128 stands for zero in the data rows.
Here are some points:
[163 122 133 142 140 157 149  66]
[126  64 138 156 143 165  85  39]
[162 149  92 151 109 127  99 179]
[119 118 168 123 107 120  69 109]
[106 141  64 162  91 131 147 134]
[141  90 162 117 156 152 169 128]
[139  73 224  58 192 165 119 148]
[ 99 113 115 111 156 116 149 164]
[155  86 185 195  91  68 126 113]
[ 71 166 183 139 104 165 121 145]
[ 99  82 164 105 114 153 112 167]
[151  82 138 128 128  92 151 110]
[135  97  91 132 139 160 109 105]
[ 92 106 144  82 159 133 102 178]
[113 175 108 122 158 100 110 145]
[169  52 133 141 114 115  98 153]
[182 114 116  67 163  99 139 127]
[118  87 146 126 122 134 140 165]
[108 139 147 165 121  94 125 117]
[111 105 136 137 153 172 132 130]
[ 96 146 159 118  90  97 146 157]
[ 99 179 158 106  79  97 159 156]
[136 208 120 171 137 145 152 127]
[ 98 191 134 122  89  85  73 152]
[ 92 146 213  78 152 161 126 207]
10 more points follow, each with its number after it:
[114 151 125 122 124 151 115 133] 0
[ 64 114 179 119 191 171 140 174] 1
[133  74 120 118 152 136 153 138] 2
[116 119 137 124 148 142 175  69] 3
[ 82 152 116 151 131  99 128 117] 4
[163  87 133 155 136 155 127  97] 5
[143 182  69 138 101 192 129 134] 6
[117  65 143 128 113 110 177  52] 7
[143  79 104 116 104 134 128  75] 8
[102 140 143 115 111 113 128 141] 9
Which of these numbered points is nearest to each point below, looking only along the 3 directions in which the first points spread most? Its number follows each.
[108  89 168  83 145 107 100  81] > 2
[147 133 144 134  51 145  90 141] > 9
[204 161 106 177 154 133  74  80] > 8
[176  90  97 111 120 115 126 130] > 3
[222 118 131 142 147 125 142  97] > 8
[153  77 142 133 111  98 123  63] > 7
Here are 10 other points, each followed by its number:
[129 138  57 192  82 159 148 162] 0
[103 150 118 118 184 157 141 163] 1
[136 132  94 121 159 166 187 166] 2
[106 128  99 134 141 164 130 173] 3
[ 76 153 160  70 142 106 136 148] 4
[118 130 108 177 109 120 100 127] 5
[134  69 158 138 122 109  85  84] 6
[124 153 142  92 141 129 133 134] 7
[ 98 167  94 156  57 119 115 150] 8
[156 211  53 155 130  85 148 143] 9
The same question for these:
[171  25 163 135 178 148 159  71] > 6
[ 64 167 182  89 132 143 173 168] > 4
[158  55 177 146 179  50 107  52] > 6
[141  44 243 103 144 138 117  82] > 6
[171  70 147 121 175 123 104  19] > 6
[178 177  80 140 140 131 126 137] > 0
